One turn moves every row onto another: examples first, then more rows asked:
keza: [-0.65  1.04 -0.42  0.61  3.66  0.77 -1.58  0.39  1.40  3.03  0.30 -1.70
 -2.69 -0.12  1.41  0.01 -0.04  0.97  0.13  0.47 -0.18  1.88]
Suda: [-0.61  2.29 -0.02 -0.48  2.64  0.30 -2.15 -1.27  0.44  0.75  0.59  0.52
 -0.44  1.68 -1.74 -1.54 -0.41  1.21  2.80  0.39 -2.58  0.73]
Ved: [ 0.24  2.02 -0.61  0.62  4.26  2.54  0.75 -0.87  2.46  1.84  0.34 -2.36
 -1.67  0.55  0.52  0.01 -2.04 -0.14 -0.53  2.73 -0.44 -0.04]
Dem: [ 1.15  2.24 -2.49 -0.30  2.46  1.37 -0.62 -1.93  1.90  0.71 -0.29 -2.16
 -0.80  1.43  1.79 -1.08  1.39  1.18 -0.97  2.66 -0.42  0.75]
sapa: [ 1.67  4.24  1.52  0.59  2.30  1.17 -0.03 -2.29  0.28  1.29 -0.80  0.45
 -1.29 -0.51  1.61 -2.09  0.67  0.98  0.55  1.88 -0.23 -1.96]
Bep: [-0.93  1.32 -3.09  2.26  2.03  1.35 -0.59 -1.24  1.73  1.82 -0.16 -2.14
  0.13  2.84 -0.26 -1.14 -0.57  2.10  0.89  0.50 -0.09  0.91]
Kom: [-1.55  1.59 -1.14  1.27  1.67  2.30  0.32  0.79  2.61  3.85  0.33 -1.36
 -0.75  1.49  2.52 -1.16  0.69  1.55  0.34  1.14  0.27 -1.17]
tus: [ 2.60  1.67  0.38  0.54  1.56  0.48 -1.18 -0.37  1.74  0.97  0.41  1.50
 -1.61  0.88  1.63 -2.37  0.57  1.23  1.80 -1.81 -0.50  0.63]
govo: [ 0.78  2.43 -1.59  0.13  2.83  0.93 -0.53 -2.42  1.69  1.01 -1.34 -2.48
 -1.05  1.72  1.33 -0.77  1.32  1.36 -0.96  2.73 -0.63  0.71]
domu: [-0.05  2.51  0.93 -0.18  2.28  0.28 -2.01 -1.71  0.58  0.33  0.10  0.68
  0.01  1.54 -1.69 -1.45 -0.62  0.95  2.68  1.11 -2.45  0.78]
Ren: [ 2.45  0.60  0.44  0.38  1.90  0.35 -0.83 -0.35  1.00  0.76  0.28  1.32
 -1.68  0.84  2.08 -2.34  0.54  1.15  1.66 -1.57 -0.63 -0.08]
Koto: [-1.03  1.78 -2.59  2.29  1.96  1.56 -0.58 -1.60  1.35  1.73  0.11 -2.06
 -0.05  3.27 -0.47 -0.45 -0.02  1.80  1.25  0.50 -0.21  0.79]
kaz: [ 2.36  1.18  0.42  0.71  1.27 -0.20 -1.44  0.65  1.47  0.33  0.36  1.42
 -0.74  1.13  1.92 -2.74  0.38  0.70  2.03 -0.78 -0.53  0.54]
maken: [-0.20  2.69 -0.14 -0.64  2.62  0.54 -1.56 -1.68  0.38  0.24  0.37  0.60
 -0.20  2.09 -1.32 -1.05 -0.58  0.63  2.70 -0.21 -2.69  0.29]
vetu: [-0.58  2.33  0.65  0.71  2.18  0.78 -0.58 -0.88  2.56  0.79  0.01  1.02
 -0.14  0.33 -0.23 -0.82 -4.25 -0.34  1.31  0.15  0.21 -1.35]
fug: [ 1.51  4.86  1.43  0.59  2.45  0.24 -0.20 -1.69  0.97  1.18 -1.06  0.40
 -1.24 -0.51  1.47 -2.41  0.88  1.20  0.72  1.65 -0.13 -1.64]
sogip: [-0.61  2.55  0.17  1.04  1.84  0.15 -0.56 -0.75  2.66  0.96  0.41  0.46
 -0.53  0.92 -0.72 -1.42 -4.16 -0.45  1.09  0.56  0.56 -1.20]
zipad: [ 1.28  2.64  0.05  0.97  0.20  1.17 -0.23  0.55  2.27  1.31 -0.83  0.25
  1.69  0.39  0.67 -2.25 -1.13  1.57  2.06  1.90 -2.71 -2.15]
Nika: [ 1.07  2.20 -0.39  1.17  0.06  1.46 -0.06 -0.07  1.46  1.91 -1.19 -0.10
  1.24 -0.10  1.30 -1.43 -1.53  1.76  1.44  0.97 -2.50 -3.05]
kes: [ 0.84  2.63 -0.47  1.01  0.62  1.00 -0.49 -0.19  2.37  1.76 -1.02  0.40
  1.61 -0.18  1.49 -1.96 -1.61  1.98  1.02  1.28 -2.80 -2.85]
rup: [-1.06  0.51 -1.10  1.30  2.11  2.10 -0.05  0.91  2.71  3.43 -0.50 -1.34
 -0.26  1.65  3.00 -1.09  0.43  1.96 -0.08  1.14 -0.39 -0.93]
voniv: [ 1.39  4.64  2.15  0.80  2.19  0.51 -0.83 -1.43  1.08  1.40  0.12  0.96
 -0.99  0.00  1.45 -2.49  0.59  0.39  0.80  2.42 -0.16 -1.18]
zif: [-0.05  2.37  1.19  1.73  1.83 -0.24 -0.58 -0.25  2.30  1.13  0.45  0.90
 -0.29  0.86 -0.16 -1.62 -3.87 -0.77  1.47  0.44  0.12 -0.99]
Tedi: [ 0.45  2.29 -1.21  0.45  3.63  1.96  0.92 -0.75  2.79  2.22  0.46 -2.85
 -1.74  0.19 -0.24 -0.38 -1.99  0.34 -0.22  2.70 -1.37  0.02]
bam: [ 0.63  1.74 -1.13  0.55  3.65  2.27  0.96 -0.66  2.62  1.40  0.76 -2.45
 -1.68  0.10  0.16  0.31 -2.38 -0.01 -0.07  2.44 -0.87 -0.05]
nide: [-0.70  1.62 -2.67  1.94  2.27  2.35 -0.38 -0.96  1.23  1.94 -0.41 -2.34
  0.39  3.23 -0.23 -0.49 -0.13  1.79  1.19  0.67 -1.01  0.80]
panug: [ 1.06  5.10  1.04  0.60  2.04  0.54 -0.68 -1.39  0.88  1.72 -0.34  0.47
 -1.10 -0.22  1.49 -2.60  1.22  1.08  0.57  2.36  0.09 -1.61]
Bor: [-0.19  1.96  0.90  0.94  1.64  0.38 -0.37 -1.31  1.94  1.22 -0.20  0.54
 -0.79  0.64 -0.30 -0.50 -4.27 -0.62  0.98  0.00  0.02 -1.48]
dular: [ 2.69  1.39 -0.27  0.32  1.79  0.11 -1.42  0.22  1.69  0.54  0.71  1.33
 -1.67  0.60  1.73 -2.76  0.49  1.15  1.51 -1.02 -0.17  0.90]
Vanu: [ 1.13  2.21 -1.99  0.14  2.54  0.60 -0.19 -2.32  1.93  0.52 -0.60 -2.14
 -0.96  1.52  1.86 -0.87  1.25  1.28 -1.07  2.86 -0.03  0.25]
voriz: [-0.35  1.78  0.29 -0.75  2.29  0.44 -1.47 -2.36  0.03  0.33 -0.22  0.36
 -0.43  2.06 -1.38 -1.11 -0.47  1.26  2.56  0.02 -2.49  0.18]
rofor: [ 0.13  0.92 -0.15  1.28  3.11  0.95 -1.12  0.40  1.90  3.20 -0.18 -1.83
 -3.01  0.51  1.44  0.17 -0.39  0.76  0.14 -0.17  0.02  1.92]
folu: [-0.01  0.65 -0.18  0.74  2.95  0.71 -1.42  0.58  1.78  3.00  0.17 -1.74
 -3.00 -0.15  1.44  0.34  0.36  1.42  0.31  0.14 -0.55  1.78]
Leve: [-1.83  1.13 -0.83  1.39  1.86  2.26  0.01  0.57  2.45  3.67  0.14 -1.13
 -0.33  1.30  2.54 -0.79  0.52  2.19  0.41  1.39 -0.27 -1.36]
bov: [ 1.03  2.57 -0.62  0.69  0.18  1.23 -0.34  0.71  2.71  2.07 -0.51  0.01
  1.22 -0.28  1.00 -2.03 -1.60  1.74  1.29  1.84 -2.65 -2.38]

Nika goes to voriz
rup goes to nide
Tedi goes to keza
Now find these:
domu goes to voniv
dular goes to bov
fug goes to vetu
Vanu goes to bam

